In the rows, 128 means zero.
The rows below come in pairs that one turn or mirror swaps. Which row does each named row swap with?
k623: [150 165 154 140 153 157 113 149 150 106 132 135 130 135 154 144 160 153
 138  89 130 117]
k787: [175 126 170 120 168 176  97 159 163 122 103 166 144 117 128 148 140 148
 134 118 120 113]
k359: [163 121 168 137 142 141  97 162 177 113 120 132 119 138 131 150 138 164
 135 126 110  97]
k707: [168 118 152 132 149 144 108 134 155 131 132 128  94 149 128 158 153 141
 151 107 104 121]
k997: [142 117 157 125 164 150 109 162 133 146 136 162 141 146 147 134 126 141
 128 120 158 106]
k821: [147 130 152 130 166 147  98 145 168 149 101 155 134 133 139 142 145 150
 137 122 144 113]
k501: [155 119 178 112 170 148  95 151 164 134 106 154 140 124 125 161 127 135
 125 123 127 115]
k865: [164 122 175 137 147 151  95 171 146 121 123 180 107 141 136 173 147 115
 142 131 124  98]
k694: [161 125 181 126 152 159 110 167 170 135 106 168 147 123 132 148 151 152
 135 134 127 121]
k773: [161 118 167 143 132 137 118 152 165 107 128 131 113 129 123 146 165 159
 143 107 103 120]
k998: [161 122 169 151 149 165  92 184 146 120 132 169 121 133 136 175 155 128
 135 135 130  99]
k648: [155 103 154 124 150 137  94 151 127 116 144 160 138 135 121 164 114 131
 119 115 109 122]
k63: [128 126 166 139 166 138 140 160 155 122 120 147 114 125 138 148 123 132
 150 102 110 107]
k863: [152 131 158 122 155 164 105 163 163 150 113 163 127 122 124 149 144 148
 134 150 129 120]
k467: [139 125 148 128 153 140 139 150 134 130 127 154 123 136 140 149 126 126
 156  76 120  96]
k411: [164 147 147 122 149 137 126 151 140 139 141 144 155 121 120 147 148 125
 135  86 141 128]
k396: [163 123 146 125 161 167 125 152 151 119 155 133 121 160 131 157 129 137
 112 111 150 110]
k210: [161 139 162 140 149 167 114 146 166 121 135 154 110 148 131 161 124 146
 114 109 154 100]
k163: [167 131 158  97 136 171 118 156 153 138 109 148 127 150 132 153 124 145
 134 135 136 123]
k650: [168 113 152 160 137 145 100 157 133 125 111 121 132 137 108 151 159 143
 146 112 136  97]
k994: [143 167 160 142 153 146 119 168 142 110 118 139 120 130 140 139 141 152
 141  86 126 122]
k194: [166 138 142 127 125 176 139 156 126  93 128 164 120 137 128 153 160 123
 140 114 124 106]
k656: [151 128 128 121 125 165 135 161 123 103 129 159 124 130 135 149 166 126
 150 112 112 110]
k777: [171 110 156 106 115 129 113 170 153 116 128 157 138 124 117 136 137 136
 146 122 132 103]
k728: [171 127 143 125 151 157 132 162 126 131 127 141 157 144 121 150 171 137
 152  91 129 132]
k253: [149 102 155 130 137 152 114 149 141 124 146 160 140 125 111 162 118 136
 109 113 106 119]
k695: [168 143 135 127 132 175 135 150 119  95 127 154 124 136 128 158 167 131
 140 106 120 106]
k432: [155 125 157 112 161 154 110 160 123 134 142 159 135 144 161 146 125 154
 132 117 156 107]
k455: [172 122 153 114 150 146 122 128 143 115 136 140  86 155 124 148 151 137
 133 120 123 114]
k281: [162 139 130 125 154 154 124 171 126 144 136 135 145 131 109 155 157 122
 150  95 121 129]
k257: [161 118 167 147 156 163 100 181 141 115 117 175 121 143 141 171 149 119
 149 121 125  93]
k626: [164 104 151 155 165 166 108 166 141 140 119 123 121 140 119 135 139 138
 153 104 120  92]
k976: [173 119 157 123 131 152 139 168 156 122 143 160 120 124 107 124 125 136
 131 119 134 120]
k826: [165 131 140 117 158 142 132 135 128 123 121 129 133 141 109 153 151 128
 138  93 134 138]
k984: [159 136 133 122 131 166 123 144 116  98 122 162 125 134 129 150 164 132
 144 116 107  96]
k562: [162 117 168 136 159 154  97 182 145 119 121 187 124 139 143 173 144 127
 143 125 122  98]
k489: [161  77 157 128 139 145 112 157 135 126 151 150 147 142 128 156 144 151
 126 111 123 109]
k237: [148 167 158 136 151 144 123 163 153 119 129 131 122 129 132 127 149 137
 142  88 131 116]
k688: [142 108 165 134 162 144 108 160 134 117 130 153 133 129 112 163 119 124
 117  98  96 100]
k161: [154 140 167 141 151 152 125 172 124 141 110 133 138 137 112 170 133 127
 147  93 114 129]
k554: [167 133 154 130 147 142 102 123 141 114 127 130  99 135 126 153 149 144
 146 118 103 123]
k629: [149 159 158 152 154 143 131 159 147 110 120 134 127 135 145 133 155 152
 141  94 115 123]
k751: [162 103 148 136 133 127 140 154 116 122 150 138 141 143 121 152 139 145
 136 107 125 113]
k258: [156 135 132 127 126 172 123 147 117 100 124 155 126 140 121 158 159 119
 134 107 113 102]
k843: [184 123 146 128 162 152 135 152 117 125 119 161 135 133 115 148 161 132
 153  93 134 141]
k753: [141 122 162 128 160 140 115 163 135 127 142 178 144 138 163 150 133 145
 133 112 147 118]
k640: [159 118 163 121 159 151 114 164 137 133 149 160 149 148 162 145 129 147
 123 122 145 112]
k129: [170 126 168 142 151 149  90 178 139 113 129 184 119 144 130 172 151 126
 139 126 122 101]

k751 is swapped with k359
k694 is swapped with k728
k281 is swapped with k863
k455 is swapped with k688
k501 is swapped with k826
k650 is swapped with k777

The rows below come in pairs that one turn or mirror swaps. Which row does each named row swap with?
k936: [136 117 125 115 153 130 136 120 123 126 121 130 126 127 138 100 134 117
 130 142 108 134 127 125 129 149  97 123]
k563: [120 115 116 129 126 126 160 109 129 140 116 140 126 120 142 134 134 146
 157 112 131 117 143 116 129 134 134 136]
k748: [115 119 118 128 121 127 159 108 124 141 118 140 130 114 139 134 129 155
 151 115 135 123 137 115 124 141 130 134]
k491: [110 152 122 102 116 129 128 128 119 121 142 132 137 127  93 141 121 114
 139 125 139 143 109 126 118 127 114 125]
k229: [145 114 135 112 139 139 128 122 132 123 137 137 106 135 132 104 134 158
 122 135 140 137 139 147 156 136 136 130]
k15: [148 126 134 116 152 115 109 116 161 131 125 114 118 107 140 121 119 134
 122 120 117 126 132 110 126 139 136 138]
k786: [146 129 130 134 140 122 107 113 164 130 121 110 115 106 142 116 120 136
 122 125 114 124 128 108 118 142 126 136]
k849: [116 146 144 130 117 143 141 151 125 143 143 120 123 134 128 134 131 143
 121 155 147 129 157 123 122 131 150 133]
k304: [116 131 130 140 121 112 160 127 133 100 126 143 127 128 155 135 128 123
 105 119 115 120 141 152 127 129 140 129]
k769: [144 129 147 131 149 131 127 117 129 112 127 131 116 141 131  95 133 126
  94 132 152 128 119 155 124 141 126 127]
k893: [172 111 135 125 129 106 118 108 114 125 130 120 120 107 113 138 116 130
 134 128 114 120 134 124 115 132 132 135]
k100: [120 149 137 114 106 146 115 134 162 134 136 118 125 150 127 132 121 110
 133 128 145 143 127 131 119 120 104 122]
k422: [125 118 115 147 135 157 143 115 126 133 125 136 135 136 135 127 151 132
 118 127 132 114 104 122 141 110 145 147]
k611: [170 113 138 130 133 102 114 115 115 131 124 125 119 104 113 135 118 129
 139 126 115 125 130 122 118 134 135 137]
k487: [116 147 125 106 113 134 129 129 121 125 143 129 133 132  93 145 121 112
 126 128 149 149 108 125 114 123 112 125]
k356: [140 120 133 105 136 137 125 125 133 117 134 142 102 135 130 106 137 161
 111 132 138 137 139 146 152 135 142 131]
k449: [149 115 135 108 141 137 126 130 130 124 133 141 107 131 133  98 133 157
 116 135 130 134 141 147 147 136 142 131]
k836: [127 142 148 134 127 143 136 154 127 160 110 123 123 125 150 140 125 135
 123 135 141 133 117 135 118 110 150 129]
k830: [105 151 138 112 111 113 130 130 142 131 127 135 124 145 121 150 108 144
 105 109 122 126 120 150 119 126 147 126]
k372: [118 130 140 141 115 119 159 133 139 101 135 151 122 131 153 137 130 115
 113 125 121 116 140 156 124 126 134 130]
k437: [137 142 115 132 115 125 124 132 123 112 149 168 127 134 132 123 152 114
 131 132 136 117 150 121 133 122 110 143]
k391: [147 124 134 127 154 117 110 113 162 133 121 111 120 106 138 118 123 140
 121 125 122 121 130 116 120 141 132 139]
k755: [170 113 136 128 134  97 111 111 118 129 127 119 122 107 121 135 119 125
 138 124 114 125 130 126 115 132 131 130]
k221: [174 116 137 126 132 104 118 105 117 132 129 123 125 105 119 140 119 128
 139 128 113 115 134 125 124 128 132 132]
k151: [104 138 134 111 107 116 130 129 136 126 121 133 126 145 124 148 108 148
 105 116 121 138 115 147 128 116 148 118]
k634: [149 124 132 160 130 125 110 115 127 145 141 129 117 147 102 126 114 115
 111 132 112 116 114 131 128 145 140 124]
k134: [120 139 149 133 114 149 142 145 126 150 143 121 118 138 127 132 131 137
 121 156 145 127 154 124 121 136 154 129]
k958: [122 149 142 111 110 145 116 125 160 138 140 115 128 150 124 136 119 104
 130 127 145 142 129 120 123 126 106 124]
k351: [111 140 152 124 113 148 141 147 128 148 142 123 122 138 124 133 135 141
 121 155 153 126 149 129 120 132 145 135]
k614: [113 146 124 106 113 126 119 130 122 126 140 126 136 132  97 145 123 114
 139 126 146 149 106 125 110 125 112 124]
k393: [124 123 121 160 135 153 141 120 124 129 133 143 127 144 135 133 149 124
 115 127 133 116 101 121 137 109 148 143]
k387: [114 144 123 114 109 111 124 129 140 132 121 136 125 144 112 152 106 150
 104 111 121 133 112 139 121 127 139 118]
k343: [128 119 113 154 135 156 147 119 127 133 124 137 133 138 138 131 146 129
 118 123 126 114 110 121 137 103 147 142]
k239: [127 118 128 151 136 151 141 115 127 132 125 129 130 145 137 136 154 131
 120 121 134 106 106 123 136 108 146 150]
k771: [138 130 132 115 156 126 140 121 126 122 124 124 127 127 149 107 132 110
 130 142 110 132 128 125 128 139  92 124]
k643: [118 142 148 109 123 129 124 135 133 140 118 112 120 124 145 158 142 126
 146 133 134 113 118 124 132 116 109 158]
k652: [112 128 135 146 119 121 156 125 139 100 137 152 124 129 148 140 132 114
 109 122 126 116 135 156 129 126 132 133]
k828: [142 144 119 135 115 130 117 132 118 111 151 163 120 139 129 123 147 113
 132 134 137 113 146 125 130 124 111 146]
k472: [110 143 135 116 116 113 123 125 142 134 122 135 133 128 114 151 105 158
 105 111 124 128 112 146 126 123 149 130]
k17: [132 122 129 115 149 139 137 124 120 125 120 131 120 117 139 107 136 115
 127 144 110 131 132 123 124 145  90 123]
k974: [142 120 143 161 138 129 113 114 122 138 144 126 119 146 111 119 121 116
 108 142 113 116 112 130 132 134 151 127]
k8: [126 120 123 155 131 156 140 119 128 133 135 139 130 147 133 138 151 125
 123 132 135 116  98 123 142 110 141 144]
k318: [152 125 131 153 138 135 114 109 128 153 143 135 124 148 116 117 118 118
 107 137 111 121 111 132 133 136 147 124]
k579: [116 145 126 105 110 125 126 127 117 123 135 132 136 134  92 143 120 118
 134 128 145 151 113 126 113 125 110 124]
k150: [131 144 112 132 120 127 124 129 125 113 148 164 123 140 130 126 150 108
 130 138 140 115 147 125 131 122 111 146]
k234: [150 113 139 112 140 137 121 119 128 123 137 138 101 132 133 104 136 153
 120 136 135 129 137 151 151 137 140 136]
k897: [120 150 138 118 103 144 113 123 165 129 136 117 121 146 130 133 122 117
 128 126 142 138 121 121 119 123  98 124]
k306: [135 135 153 126 153 130 128 121 125 115 125 131 114 136 132  99 133 122
  97 128 150 127 119 162 132 138 121 128]
k204: [115 143 120 103 109 134 125 131 117 121 141 134 132 127  92 145 118 117
 137 129 141 149 109 123 113 127 116 127]
k303: [116 126 133 144 115 117 159 122 132 104 125 147 123 133 154 138 127 120
 106 115 123 122 136 155 129 123 140 129]
k878: [147 128 129 127 151 111 114 112 166 133 126 107 122 108 139 123 117 133
 125 121 117 124 137 114 127 135 136 136]
k842: [126 139 144 133 115 142 133 157 135 154 112 123 120 124 149 142 122 137
 124 132 145 135 115 137 115 115 153 132]
k683: [116 146 122 103 111 129 127 132 124 124 139 124 135 134  94 143 123 115
 134 125 143 153 108 125 117 120 110 128]
k457: [172 112 139 131 135  97 120 112 124 130 130 119 119 105 115 137 117 126
 134 127 113 125 129 123 119 134 132 136]
k675: [121 149 133 115 117 140 116 124 168 134 144 117 128 151 122 135 121 108
 135 126 145 143 126 125 127 117 108 124]
k18: [115 131 128 138 122 122 156 135 138 105 131 153 127 131 158 134 131 111
 107 125 118 128 133 155 129 128 132 124]
k704: [118 149 125 103 119 126 126 126 120 127 136 129 143 131  93 143 120 111
 132 124 143 146 104 126 112 122 115 127]
k594: [116 139 150 110 113 127 121 144 133 139 118 120 120 128 138 162 144 131
 142 136 133 110 127 125 123 119 111 156]
k967: [119 135 150 107 116 135 122 140 129 137 114 122 113 120 139 156 145 134
 141 132 130 110 128 125 124 116 103 154]
k466: [117 116 121 134 120 128 159 109 127 140 121 142 130 116 134 130 139 147
 156 110 135 119 140 112 129 137 130 139]
k260: [172 117 140 127 134 101 117 112 121 132 127 126 125 105 117 139 115 119
 140 121 114 122 125 131 118 131 135 134]
k9: [174 112 138 128 133 104 122 115 121 130 127 120 115 101 117 136 117 127
 132 120 113 122 133 125 121 131 137 133]
k702: [110 149 144 122 115 147 144 149 124 144 140 123 126 136 128 133 130 141
 122 154 145 133 151 125 113 130 148 128]
k587: [152 129 140 156 130 137 114 121 125 140 146 129 128 152 103 114 111 111
 113 133 110 122 118 137 128 132 139 118]

k897 is swapped with k786
k472 is swapped with k587
k936 is swapped with k594
k343 is swapped with k652
k437 is swapped with k466
k234 is swapped with k702
k704 is swapped with k260
k487 is swapped with k9
k351 is swapped with k449

The rows below come in pairs that one turn or mirror swaps. Which row does each named row swap with?
k226: [126 122 132 115 112 114 141 133 136 138 124 118 111 117 130 104 145]
k889: [136 152 141 148 134 108 140 148 122 129 144 125 134 123 138 161 112]
k854: [121 145 127 150 144 122 138 135 127 141 167 131 122 127 145 129 133]
k785: [139 139 147 113 124 130 160 150 127  98 116 136 138 128 114 132 147]
k970: [127 150 156  97 140 145 134 141 132 105 138 136 127 141 125 107 126]
k655: [107 131 146 116 104 131 132 150 136  89 116 135 128 128 122 121 123]
k519: [104 156 147 140 125 136  99 139 127 139 111 114 140 125 113 130 128]
k184: [130 131 128 125  95 121 146 150 138 118 156 125 121 121 137 108 138]
k962: [114 146 150 133 134 138  88 149 122 140 114 124 132 120 120 130 136]
k445: [127 151 129 147 127 125 114 137 131 137 168 137 125 127 152 128 123]
k802: [123 128 152 149 152 135 109 137 127 110 119 127 146 136 116 112 125]
k119: [134 154 147 141 114 113 134 141 115 128 142 120 127 124 146 166 115]
k592: [127 145 118 116  89 126 141 142 127 126 127 119 121 128 124 104 136]
k891: [ 97 150 157 125 132 131 109 147 126 145 109 120 132 109 120 134 137]
k205: [106 149 150 137 130 122 101 139 128 144 109 118 139 115 116 123 131]
k3: [134 152 138 152 130 127 142 148 127 132 141 122 140 126 134 167 119]
k922: [120 151 167 143 165 137 115 138 121 114 127 119 134 120 126 120 143]
k553: [152 135 143 120 112 136 152 155 130 126 127 111 124 115 131 117 162]
k228: [103 149 151 127 117 123 101 154 123 135 106 114 136 115 120 123 136]
k381: [102 155 149 134 117 131 105 144 112 142 111 121 142 121 120 117 145]
k244: [143 126 143 128 115 137 144 125 135 130 152 115 124 128 149 108 151]
k430: [137 135 127 123 110 129 159 141 139 117 144 114 117 115 148 106 145]
k50: [132 141 134 128  97 143 142 150 138 130 139 107 114 108 137 101 141]
k262: [136 160 140 141 125 122 148 154 106 126 146 133 140 125 139 160 126]
k982: [109 120 126 147 132 130 122 139 130 133 160 128 125 126 151 136 131]
k282: [141 141 113 151 141 133 134 136 131 139 155 125 132 120 134 121 111]
k764: [143 153 137 136 121 113 142 156 118 127 140 125 135 115 139 166 123]
k401: [124 149 147 123 163 142 108 123 111 109 133 115 128 121 120 132 125]
k82: [144 144 162 110 119 142 135 150 135  90 126 143 133 126 124 130 132]
k461: [144 141 124 121 110 136 155 130 132 118 128 115 121  93 125 131 139]
k703: [138 147 140 152 134 126 133 159 114 131 146 118 124 125 145 159 119]
k861: [139 136 150 100 135 112 148 140 125 101 124 136 116 134 122 128 123]
k202: [117 153 158 136 155 129 104 122 116 115 129 131 133 137 119 117 139]
k96: [135 149 145 100 104 132 127 164 128 106 128 135 123 143 126 113 127]
k273: [140 147 155 103 132 133 136 141 128  94 123 127 132 114 107 112 144]
k392: [126 146 147 138 163 138 111 133 108 100 125 129 136 122 116 124 135]
k569: [117 133 112 155 130 128 122 141 123 132 160 131 124 121 146 121 129]
k532: [132 143 150  98 124 135 130 139 136  89 120 140 130 129 125 108 137]

k381 is swapped with k262
k764 is swapped with k228
k184 is swapped with k273
k430 is swapped with k532

